128 stands for zero in the data rows.
Here are some points:
tensor([169, 156,  80,  77, 142, 148,  89, 159, 163, 155, 102, 176, 157, 147, 157, 112])
tensor([168, 155, 148, 147, 142, 144, 155, 160, 161, 151, 104, 176, 152, 147, 158, 110])
tensor([100, 158, 146, 142, 141, 147,  90, 157, 162, 154,  98, 109, 152, 146, 154, 109])
tensor([101,  90, 146, 143, 141,  79, 155,  91,  96, 151, 167, 108, 153,  80,  88, 109])
tensor([ 99, 156,  83,  76, 143, 144,  88, 157, 162, 151,  98, 108,  87, 146, 156, 180])
tensor([167,  90, 143, 144, 138,  79, 157,  95,  97,  84, 170, 108, 153,  80,  90, 109])
tensor([103, 158, 147, 144, 139, 142, 154,  93, 164, 152, 101, 173, 152, 146, 156, 112])
tensor([102, 156, 147, 143, 141, 147, 156, 157, 164,  87, 101, 174, 151, 144, 158, 110])
tensor([100, 157,  77,  79, 143, 147,  89, 156,  95, 152, 100, 109,  85, 150, 158, 176])
tensor([171, 152, 150, 142, 140, 144, 156, 161,  96, 153,  99, 174, 151, 146, 154, 112])
tensor([169,  87, 147, 146,  73,  80, 154, 158,  96, 150, 100, 107,  85,  82,  91, 180])
tensor([101, 155,  83,  77,  75, 143,  92, 159, 163, 153,  99, 106,  84, 146, 153, 174])
tensor([101,  92,  81,  80,  74, 146,  91,  90, 161, 150, 167, 108, 150,  78,  90, 175])
tensor([101, 156,  82,  77, 142, 145,  91,  91, 163, 150, 167, 108, 147,  79,  89, 175])
tensor([102, 155,  82,  77, 144, 145,  89, 158, 164, 152, 103, 109,  84, 147, 154, 112])
tensor([ 99, 157,  78,  79, 141, 147,  91,  92, 163, 153, 166, 108, 151, 144, 155, 114])
tensor([100, 156, 147, 141, 144, 147, 156,  92, 165,  85, 165, 105, 149, 147, 155, 109])
tensor([167,  87, 148, 143, 142,  82, 152,  91,  94,  85, 164, 107, 153,  80,  89, 113])
tensor([101, 154,  77,  78,  73, 146,  89,  91,  96, 149, 101, 110,  87, 147,  90, 180])
tensor([169, 156, 148, 144, 142, 147, 154, 157, 161,  86, 101, 179, 149, 146, 157, 112])
tensor([101, 155,  80,  79, 142, 146,  88,  91, 162, 150, 167, 108, 152,  80, 157, 177])
tensor([168, 154, 146, 146,  78, 149,  90, 158,  98, 152, 101, 106,  84, 145, 155, 179])
tensor([168, 157,  81,  78,  80, 145,  85, 159,  95, 155, 103, 107,  84, 145, 160, 181])
tensor([102, 154,  81, 142, 140, 148, 155,  91, 162, 149, 168, 110, 154, 148, 157, 112])
tensor([102,  90, 143, 143, 145,  78, 153,  94,  95, 150, 167, 108, 153,  81,  89, 113])
tensor([165, 156, 149, 141, 142, 145, 155, 159, 161,  89, 104, 175, 152, 146, 153, 110])
tensor([164,  88, 147, 146, 142,  82, 155, 160,  99,  86,  98, 172, 151, 148,  86, 110])
tensor([164,  91, 144, 144, 141, 144, 154, 160, 164,  88, 101, 172, 149, 146, 157, 110])
tensor([102,  87, 146, 144, 142,  82, 157,  91, 161,  86, 167, 110, 152,  77,  90, 111])
tensor([102,  92, 150, 145, 142,  79, 156,  87, 160,  87, 169, 174, 150, 146, 157, 111])
tensor([103,  90, 147, 145, 143, 147,  88,  92,  96, 153, 165, 107, 154,  78,  88, 110])
tensor([168, 152, 149, 145,  76, 143,  91, 158,  96, 153, 100, 110,  86, 149,  90, 180])
tensor([101, 155, 143, 143, 143, 146, 154,  91, 165,  85, 166, 177, 149, 146, 156, 109])
tensor([ 99, 156, 150, 140, 140, 149,  90, 154, 162, 150, 102, 178, 153, 145, 155, 114])
10 more points follow, each with its number after it:
tensor([103,  87, 147, 143, 143, 146,  91,  91,  96, 153, 171, 107, 152,  77,  89, 110]) 0
tensor([100, 155,  79, 147, 139, 142,  88,  92, 161, 150, 166, 110, 150, 147, 155, 111]) 1
tensor([169,  91, 148, 141, 143,  79, 156, 161,  92,  84, 102, 106,  86, 148,  92, 111]) 2
tensor([102, 156,  76,  76,  74, 145,  88, 158, 164, 152, 100, 105,  87, 146, 153, 175]) 3
tensor([100, 154, 149, 143, 143, 145, 157, 160, 161,  84, 101, 177, 154, 147, 157, 111]) 4
tensor([167, 157, 146, 142,  73, 147,  87, 157,  96, 149, 102, 108,  87, 148, 157, 112]) 5
tensor([166,  91,  82, 143,  78, 149,  88, 158,  95, 153, 102, 109,  83,  78,  86, 177]) 6
tensor([167, 161, 148, 143, 143, 148, 156, 161,  96, 151, 102, 174,  86, 148, 158, 113]) 7
tensor([102, 156,  85,  77,  75, 147,  89,  90,  96, 152, 100, 109,  86, 141,  89, 178]) 8
tensor([163,  92, 147, 143, 143,  80, 158, 158,  95,  89,  98, 174, 152, 145,  86, 114]) 9
Which three of these numbered points are nearest to each point below by angle, seen from the average point of the first points? Their numbers follow each, nearest first.
tensor([167, 157, 148,  77,  75, 149,  87, 161, 100, 153, 100, 111,  83, 144, 156, 112]) > 5 3 7
tensor([170,  89, 146, 144,  75, 147, 155, 157,  96, 154, 101, 107,  82,  75,  92, 175]) > 6 2 5
tensor([165,  84, 147, 144, 141,  79, 154, 158,  97,  85, 100, 107,  87, 145,  91, 111]) > 2 9 7
tensor([100, 154, 149, 144, 143, 144, 157, 160, 164,  84, 102, 175, 151, 142, 157, 111]) > 4 7 9
tensor([166,  87,  81, 144,  73,  76,  90,  94,  97, 151, 169, 108,  84,  80,  91, 176]) > 6 8 0
tensor([165,  88, 145, 146,  76,  76,  92,  92,  96, 152, 101, 107,  86,  81,  88, 177]) > 6 8 2
tensor([102, 155,  82,  76, 143, 143,  89,  90, 165, 153, 169, 108, 149, 145, 157, 112]) > 1 3 8
tensor([102, 156,  81,  78, 142, 147,  86, 158, 166, 154,  99, 112,  82, 147, 154, 179]) > 3 8 6
tensor([102, 154,  82,  82,  77, 149,  90, 158, 163, 152, 103, 108,  87, 145, 156, 178]) > 3 8 6
tensor([166,  89, 144, 144, 142,  79, 157, 158,  95,  89, 103, 109,  84, 148,  91, 111]) > 2 9 7
tensor([166, 155, 146, 145,  79, 147,  89, 159,  94, 151, 100, 108,  87, 147, 154, 114]) > 5 7 6
tensor([100, 159,  79,  76, 143, 148,  88, 156, 160, 154,  99, 108,  83, 147, 157, 177]) > 3 8 6
tensor([169, 156, 147, 144,  77, 147,  89, 156,  98, 152, 101, 107,  85, 148, 154, 111]) > 5 7 6
tensor([102,  90, 146, 142, 144, 146, 154,  93,  97, 149, 170, 110, 152,  77,  90, 111]) > 0 9 2
tensor([168,  88, 146, 145,  76, 145,  88, 161,  94, 154, 102, 111,  83, 148,  91, 181]) > 6 5 8
tensor([170,  91, 146, 144, 141,  77, 154, 158,  99,  86, 101, 109,  88, 149,  89, 112]) > 2 9 7
tensor([168,  89, 147, 144, 144,  82, 156, 158,  95,  86, 101, 175, 153, 146,  89, 109]) > 9 2 7
tensor([168,  92, 149, 144,  75, 146,  89, 161,  96, 153, 100, 108,  84, 148,  88, 178]) > 6 5 8
tensor([102, 157,  82,  79, 141, 148,  88, 160, 160, 152, 102, 107,  82, 145, 156, 178]) > 3 8 6
tensor([102, 156,  82,  76, 144, 146,  87, 157, 165, 151,  99, 111,  84, 146, 157, 113]) > 3 8 1
tensor([100,  89, 147, 143, 143, 142, 157,  93,  98, 153, 165, 108, 153,  79,  89, 113]) > 0 9 2
tensor([166,  89, 146, 143, 143,  82, 158, 156,  97,  86, 102, 175, 151, 146, 156, 113]) > 9 2 4
tensor([169, 157, 146, 143,  76, 147,  89, 160,  95, 152, 101, 106,  85, 147, 154, 179]) > 5 6 3
tensor([ 97, 154, 148, 142, 145, 146, 154, 158, 165,  88, 100, 176, 154, 142, 159, 110]) > 4 7 9
tensor([102,  89,  83, 144,  78, 146,  88,  90,  95, 154, 102, 106,  85,  77,  89, 176]) > 6 8 0
tensor([168, 156,  81,  79,  72, 146,  89, 160,  95, 152, 100, 106,  85,  79,  91, 178]) > 6 8 3
tensor([163, 156, 144, 143,  76, 147,  93, 160,  95, 151,  99, 106,  85, 144, 159, 178]) > 5 6 3
tensor([ 98,  89, 148, 141, 143, 149,  85,  91,  94, 153, 163, 109, 152,  79,  93, 110]) > 0 6 1
tensor([100, 157,  83,  77, 138, 149,  86,  92, 165, 155, 165, 107, 152, 147, 156, 111]) > 1 3 8
tensor([100, 156,  82, 139, 144, 146,  88,  94, 162, 152, 168, 106, 150, 147, 157, 112]) > 1 0 3
tensor([167,  90, 147, 144,  73, 147,  86,  93,  96, 154, 167, 110,  88,  79,  90, 176]) > 6 0 8
tensor([100, 152,  78,  78, 142, 145,  86, 159, 164, 153, 103, 109,  84, 145, 157, 110]) > 3 8 1
tensor([ 98, 157,  79,  78, 145, 146,  89, 160, 163, 150, 102, 106,  84, 149, 158, 110]) > 3 8 1
tensor([100, 157,  78,  77,  76, 147,  88,  89,  99, 151, 102, 109,  83,  79,  91, 176]) > 8 6 3
tensor([101, 157, 143, 144, 141, 146, 157, 160, 162,  86, 102, 172, 149, 147, 155, 109]) > 4 7 9
tensor([ 98, 159, 146, 145, 142, 147, 156, 159, 161,  84, 102, 175, 151, 145, 159, 113]) > 4 7 9
tensor([168,  91, 147, 143, 141,  81, 156, 158,  96,  86, 103, 107,  88, 142,  92, 111]) > 2 9 7
tensor([103, 158, 148, 146, 142, 144, 155,  94, 164,  85, 104, 175, 151, 148, 155, 110]) > 4 7 9
tensor([102, 158,  83,  76, 141, 148,  90,  92, 164, 155, 167, 106, 154, 143, 157, 108]) > 1 3 8
tensor([165,  92, 146, 141, 143,  77, 158, 159,  97,  86, 100, 175, 154, 147, 153, 112]) > 9 2 4
tensor([166,  90, 148, 142, 144,  76, 150,  92, 165,  84, 100, 175, 154, 147, 155, 113]) > 9 4 2
tensor([165, 158,  78, 145,  76, 149,  84, 160, 100, 152, 101, 110,  85, 146,  89, 175]) > 6 8 5
tensor([101, 155,  83, 144,  76, 149,  87,  93, 100, 151, 102, 107,  85, 147,  88, 178]) > 8 6 3
tensor([167,  89, 144, 144, 145, 148, 155, 156,  95,  85, 103, 175, 152, 147, 156, 112]) > 9 7 4
tensor([170,  90, 147, 146, 142, 147, 159, 160,  94,  86, 101, 173, 154, 147, 155, 113]) > 9 7 4
tensor([167,  89, 145, 146, 141,  80, 154,  91,  96,  86, 169, 174, 154, 146, 154, 111]) > 9 2 7
tensor([168,  88, 147, 142, 140,  80, 156, 159,  94,  86,  99, 109,  83, 145,  90, 110]) > 2 9 7
tensor([100, 155,  82,  77, 144, 145,  91,  91, 162, 157, 166, 176, 151, 144, 158, 116]) > 1 3 8
tensor([102, 158, 145, 144, 142, 146, 154,  91, 164, 153, 168, 106, 151, 150, 158, 112]) > 1 4 0
tensor([167, 157, 147, 144, 139, 147, 158, 158,  97, 154,  98, 176,  86, 145, 158, 112]) > 7 5 2
tensor([100, 156, 149, 142, 139, 148, 156, 160, 165, 152, 103, 174, 154, 144, 153, 111]) > 4 7 9
tensor([106, 155,  80,  77,  76, 145,  89, 157, 161, 156, 169, 106,  84,  81, 156, 176]) > 3 8 6
tensor([166, 153,  82,  79,  75, 146,  90, 158,  96, 156, 102, 105,  85,  81,  88, 177]) > 6 8 3
tensor([100, 155, 147, 145, 144, 146, 158, 159, 161, 151, 102, 169, 153, 146, 155, 111]) > 4 7 9
tensor([169,  91, 146, 144, 141,  81, 155,  92,  98,  86, 104, 111, 152, 149,  88, 113]) > 9 2 0
tensor([166, 156, 148, 146, 144, 145, 155, 161, 164,  81, 101, 174, 151, 147, 156, 110]) > 4 7 9
tensor([101,  91, 147, 146, 143, 146, 155,  91, 163, 151, 168, 109, 151,  79,  88, 111]) > 0 1 6
tensor([168,  87, 146, 143, 143, 145, 154,  91,  97, 156, 103, 109, 151, 144,  90, 107]) > 9 2 0
tensor([169, 153, 149, 143, 143, 143, 156, 159, 164, 153,  97, 179,  88, 144, 155, 113]) > 7 4 5
tensor([ 99, 157, 147, 142, 136, 148, 160,  93, 161,  85, 167, 174, 149, 147, 156, 112]) > 4 1 7
tensor([100, 154,  84, 141, 145, 144,  90,  93,  94, 153, 101, 108,  85, 146,  86, 177]) > 8 6 3
tensor([169, 155, 146, 143,  75, 142,  90, 160,  98, 149, 101, 110,  84, 146, 154, 180]) > 5 6 3
tensor([ 99, 157, 148, 142, 144, 148,  84,  93, 163, 149, 101, 110, 149, 147, 156, 110]) > 1 4 5
tensor([165, 155, 149, 146, 143, 147,  88, 158,  96, 155, 101, 110,  84, 151, 158, 110]) > 5 7 2
tensor([168, 155, 145, 142,  73, 147,  87, 158,  95, 153,  99, 176,  88, 148, 157, 110]) > 5 7 6
tensor([ 99, 154, 147, 141, 142, 146, 159, 162, 163, 151, 102, 177, 154, 146, 155, 112]) > 4 7 9
tensor([166, 157, 149, 142, 141, 145, 157, 159,  97, 156, 102, 176,  85, 146, 157, 113]) > 7 5 2
tensor([170,  88, 147, 144,  76,  76,  86, 158,  95, 154,  99, 108,  85, 145,  87, 178]) > 6 2 5
tensor([169, 159, 151,  78,  74, 144,  91, 157,  95, 151, 100, 109,  88,  82,  90, 177]) > 6 8 5
tensor([102, 154,  81,  78, 144, 147,  92,  95,  95, 152, 167, 109, 152, 148,  89, 180]) > 8 1 0
tensor([102, 152,  78,  76,  76, 144,  91, 160,  93, 151, 101, 106,  84, 146,  88, 177]) > 8 3 6
tensor([100, 157,  76,  78,  79, 145,  86, 160,  97, 153, 102, 107,  85, 145,  88, 179]) > 8 3 6
tensor([167, 153,  82,  78,  77, 151,  90, 160,  99, 150, 100, 110,  87,  82,  89, 178]) > 6 8 3
tensor([164, 158, 146, 141, 142, 150,  89, 158,  96, 154, 101, 110,  87, 144, 155, 111]) > 5 7 2
tensor([168, 153, 145, 141, 140, 146, 154, 160,  97, 154, 102, 177,  86, 146, 155, 111]) > 7 5 2
tensor([170, 158, 144, 143, 141, 147, 158, 160,  96, 152,  99, 178,  87, 146, 157, 110]) > 7 5 2
tensor([103, 157,  79,  76,  73, 144,  86, 159,  96, 153, 101, 110, 154, 147,  89, 177]) > 8 3 6
tensor([164, 155, 146, 143, 141, 145,  90, 157, 162, 153, 101, 107, 152, 144, 156, 113]) > 5 7 1
tensor([101,  89,  78, 146,  75,  78,  87,  94,  94, 150, 171, 109,  87,  80,  88, 179]) > 6 8 0
tensor([ 98,  88, 144, 145, 141, 144, 154,  94,  98,  86, 169, 109, 155,  78,  87, 116]) > 0 9 2
